128 stands for zero in the data rows.
Some points, each followed by its number:
[152 146 132 124 109 126 113 116] 0
[147 136 150 209 192 174 152 190] 1
[140 172 112 143 124 128 141 115] 2
[117  80 192 191 107 127 105 153] 3
[ 71  80 130 118 131 155 112 119] 4
[128 141 129 139 130 143 134 117] 5
[126 117 160 189 119 114 110 134] 6
[123 110 152  99 125 123 106 107] 7
[153  89  56  78 102 100 143 148] 8
[ 99 159 135 115 122 117 123 106] 9
[ 81  94 131 115 125 119 115 122] 10
[103 113 133 123 124 124 111 119] 11
[136 163 138 118 110 121 120 105] 12
[155 133 183 144 122 126 114 115] 13
[162 145 218 175 123 123 148 143] 14
[104 119 113 140 107 126 121 105] 15
[119 102  86  85 123 130 125 136] 16
[ 96  98  85 114 136 133 130 144] 17
[115 143 127 111 123 116 101 118] 18
[110 130 111  96 125 145 145 126] 19
[ 78  88  66  79 140 139 137 151] 20
[129 206 119 125 121 131 105 112] 21
[120 163 132 185 109 119 105 108] 22
[107 112  80  93 122 125 130 141] 23
[137 189 104  43 108 128  95 142] 24
[137 102  99 113 115 123 112 119] 25
[150 126 174 148 123 123 152 146] 26
[ 73  63  85  49 150 152 153 155] 27
[121 130 124 123 118 130 122 119] 28
[116 104 154 197 115 106 101 134] 29
[243 137 137 250 250 126 118 106] 30
[138 141 133 132 145 141 128 144] 31
[ 80 106 117 142 119 138 110 117] 32
[165 159 141 140 124 131 107 120] 33
Which two points above are nearest to each new point, looking only along the 2 directions in which the numbered points spread most? Their numbers follow each, nearest first.
[194 212 195 255 207 179 168 239] >> 30 14
[172 131 117 173 130 124 114  94] >> 13 22
[ 73  98  85  66 140 126 123 144] >> 20 8
[219 179 195 163 139 146 146 135] >> 14 13
[189 174 198 157 136 136 143 132] >> 14 13
[118 183 120 126 120 140 106 114] >> 12 0
[135 205  89   9 107 129  88 152] >> 24 21
[ 10  22  49   0 238 245 196 211] >> 27 20
[167 179 181 175 138 163 173 146] >> 14 13
[157 255 255 216 135 160 255 208] >> 30 14
[117 134 147 187 152 154 133 163] >> 29 6
[118 142 111 113 125 122 121 121] >> 18 9
[155 124  79 109 114 115 120 127] >> 18 9
[200 168 169 173 138 156 146 120] >> 14 13
[171 176 159 136 110 141 144 103] >> 33 2
[141 135 115 138 120 130 121 125] >> 5 31
[195 180 188 255 187 156 139 188] >> 30 14
[191 177 203 191 149 158 167 152] >> 14 30
[ 75  97  76 116 124 139 147 115] >> 17 16
[ 54 115  55  72 163 134 130 159] >> 20 27
[ 90 122 255 126 114 125  96 107] >> 26 13
[ 84 119 194 136 127 131  96 102] >> 31 5
